Each row has a name. After each piece below comes the name of the row it's from, unless a question asks for something else. Each question is about the rows just above it. Places in a row count from 0.

[-49, -17, -57,  57,  23, -56] -> bufuz
[16, 30, -9,  6,  3, 12] -> zekeg
[25, 31,  0,  4, -5, 24] -> kazat
[  9, -40,  19, -40,   2,  16] -> giga
Count the entries of [-49, -17, -57,  57]: => 4
Number of entries in [  9, -40,  19, -40,   2,  16]: => 6
[-9] is at row and place => zekeg, 2

[ 13,   3,  31, -14, -17,  -7] = Vit
[ 25,   0, -50, -38,  -4,  14] = mubus
[ -6, -18,  -6,  -7,   3,  33] = Fibu
[  7,  17, -41, -32,   1, -17] = gulok
[-17, -12,  56,  35,  13,   4] = feru
[ 28, -33,  19,  -5,  14,  31] = viko
[-12,  10, -19,  -7,  -6, -11] = mesid
[ 29,  13,  36,  12,   0, -12] = figul
[-33,   2, -10,  -1,  11, -13] = tikib
Count the entries of [-17, -12,  56,  35,  13]: => 5
Number of entries in [-17, -12,  56,  35]: => 4
How many entries does [-33,   2, -10,  -1,  11, -13] have? => 6
q: [13,  4] => feru
Number of entries in [ 13,   3,  31, -14]: => 4
Count the entries of [-33,   2, -10,  -1]: => 4
q: [ -7,  -6, -11] => mesid

[-43, -24,  -7,   8,  45, -10, -10,  -1, -47,  -7,  -5,  20, -21,  20,   8,
  -4, -12,  -9,  10, -18, -10,  -6,  37,   4, -10,  -7,  21,  23, -21,  -2,
  -3,  -4,  -8, -11,  20,  28, -10, -10,  11, -34,  21, -23,   9,   8, -33,
   4,  -7, -19, -15, -28,  -4,  35,  -6,  27,  -2] : Zetin
[  3,  22,  -2, -10, -17,  20,  16,  -4,   3,  11,  -2,  -4,   0,   7, -15,
   8,  14,  13,  -3,  10,  12,  -9,  -9,  -8,  10,   0, -16,  -9,  13, -12,
  -7,  -5,   9,  -2, -11,  -3,  12,  17, -12,  11,   0,  11, -13, -16,  11,
  -8,  16,  11,   2,  -4,  14, -19,   2, -19,   9] : dut
[  8, -14,   5,  -4, -11,   0,   7,  -2,   7,  -3,  -3,   3,   5,  -2,   0,
   3,   5,   7,  -1,  -1,   6,   1,   9,  -2,   6,   1,  -7, -10,   9,   2,
   1,  -1,   5,   4, -12,   1,   1,  11,  -5,   6,  11,   9,  -8,  -6,  11,
  -2,  -2,   1,   4,  -6,  12,   0,  -3, -11,   5] : zuve
[  8,   9,   6, -10, -17,   7, -13,   8,  18,   5,   4, -14,  19, -11, -15,
  -4,   1,  13,  -5,   0,   9,  15, -20,   0,   9,  -3,  -6, -12,   5,   9,
   0,   5,   7,   7,  12,  -3,   2,   0, -10,  20,   1,   4,  -6,   6,  19,
   1,  -1,   3,   4,  21,   0, -27,  11, -16,   3] : tiv
[  1,  -1,  -5,   9,  -2,   9,   0,   2,   6,   7,  13,   6, -10,  -7,  -2,
  -5,  -2,  13,   0,   6,  -3,  -7,   9,   6,   2,   6,   2,   0, -10,   6,
  -7,   7,   6,   0, -12,   8,   4,   4,  -3,   0,   4,  -3,  -8,  -5,  -4,
  -4,   6,  -6, -15,  14,   1,  -3,  -3,   1,   7] : gek
[  2,   7,   6,   0,   2,   0,   7,   5,  -4,   0,   4,  -4,   1,  -1,  -5,
   9,  -5,   9,   0,   2,   6,   7,   0,   3,   8,   1, -15,  -1,   4, -10,
   1,   5,   0,   9, -16,   2,   4,   1,   7,   1,   4,  -2,   2, -16,  10,
  -7,   9,   4,   2,  -2,   1,  -3,  -3,   0,   3] : Vamav
[-37,  20,   0,   3,  35,  20,  24, -18, -43,  15,   3,  23, -12,  27,   4,
  12,  16,  -2,   4,  16,   4, -15,  38,   1,   9,   1,  -4,  18,  14, -17,
  -3, -12,  -7, -16, -21,  25,  12,  18,   4, -29,  22, -21, -14,  -8, -23,
   3,  17, -13, -11, -31,  16,  17, -10,  15,  10] : fekol
[ 20,   4,  16, -11, -18,  -4, -15,  11,  16,  -8,  -7, -13,  11, -14,  -5,
  -5,  -8,  -1,  -3, -17,   8,  19, -21,   4,  -1,   6,  -3, -13, -20,  14,
  -3,   5,   8,   9,  15,  -9,   0,  -7,  -3,  20,  -8,  10,   6,   4,  18,
   5,  -9,  11,   2,  21, -12, -27,  10, -16,  -5] : Bub
[ 14,   1,  14,   5,  -4,  -2,  -7, -10,  16,   3,   1,   4,  -3,  -8,   4,
   3,  15,   0,  -5,  14,   2,   3,  -4,   5,  -6,  -5,  -1, -10,   4,   2,
  -7, -12,  -5,   3,   5,   7,  12,   6,  -4,   0,   3,  -7,   2,  -4,   7,
  -5,  -2,  -1,   5,   0,   0, -10,   2,  -9,   8] : gakev
[ 17,   7,   6,   5, -19,   3,  -1,   0,  18,   3,  13,   4,  20, -10,  -3,
   5,   4,   9,  -3,   9,  13,  13, -16,  -7, -11,  -3,  -6, -12,   0,  12,
  -2,   7,  -1,  -1,   5,  -1,   4,  -4,   0,  -4, -11,   4,  -9,   3,  14,
  -1,  -3,   8,  -6,  -2, -12, -22,  -3,  -8,  -3] : puz
q: [ 1, -1, -5,  9, -5,  9,  0,  2,  6,  7] => Vamav
Count the entries of [  8, -14,   5]: => 3
How many entries does [ 14,   1,  14,   5,  -4,  -2,  -7, -10,  16,   3,   1,   4,  -3,  -8,   4,
   3,  15,   0,  -5,  14,   2,   3,  -4,   5,  -6,  -5,  -1, -10,   4,   2,
  -7, -12,  -5,   3,   5,   7,  12,   6,  -4,   0,   3,  -7,   2,  -4,   7,
  -5,  -2,  -1,   5,   0,   0, -10,   2,  -9,   8] have? => 55
How many entries does [  8, -14,   5,  -4, -11,   0,   7,  -2,   7,  -3,  -3,   3,   5,  -2,   0,
   3,   5,   7,  -1,  -1,   6,   1,   9,  -2,   6,   1,  -7, -10,   9,   2,
   1,  -1,   5,   4, -12,   1,   1,  11,  -5] have? => 39
q: [ 14,   1,  14,   5,  -4,  -2,  -7, -10,  16,   3,   1,   4,  -3,  -8,   4,
   3,  15,   0,  -5,  14,   2,   3,  -4,   5,  -6,  -5,  -1, -10,   4,   2,
  -7, -12,  -5,   3,   5,   7,  12,   6,  -4,   0,   3,  -7,   2,  -4,   7,
  -5,  -2,  -1,   5,   0,   0, -10,   2,  -9,   8] => gakev
q: [-43, -24,  -7,   8,  45, -10, -10,  -1, -47,  -7,  -5,  20, -21,  20,   8,
  -4, -12,  -9,  10, -18, -10,  -6,  37,   4, -10,  -7,  21,  23, -21,  -2,
  -3,  -4,  -8, -11,  20,  28, -10, -10,  11, -34,  21, -23,   9,   8, -33,
   4,  -7, -19, -15, -28,  -4,  35,  -6,  27,  -2] => Zetin

[ -9,  26,   4,  -3, -17,   2,  39]  venat
[ 11, -27,  -8,  -1,  17,  -2, -45]  pubam
[ 7, -5,  7,  4, 11,  0, -5]  seg
[ 14, -18,  -8,  -4,  11,   0,  20]  Mer
[  7,  -5,   7,   4,  11,  -1, -25]  tig
q: [ 7, -5,  7,  4, 11, -1] => tig
How many entries does [ 14, -18,  -8] have? => 3

[10,  0, 51, -3, -1]  lugoz
[ 10, -29, -31,  -2, -23]  vovo
[-20, -29, -30,  -2,   7]  Vule
q: [10,  0, 51] => lugoz
Count the entries of [-20, -29, -30,  -2]: => 4
q: [-29, -30] => Vule
Where in the named rows is [-31]? => vovo, 2
How many entries does [10,  0, 51, -3, -1] have? => 5
Number of entries in [ 10, -29, -31,  -2, -23]: => 5
Row and place of [7] in the named rows: => Vule, 4

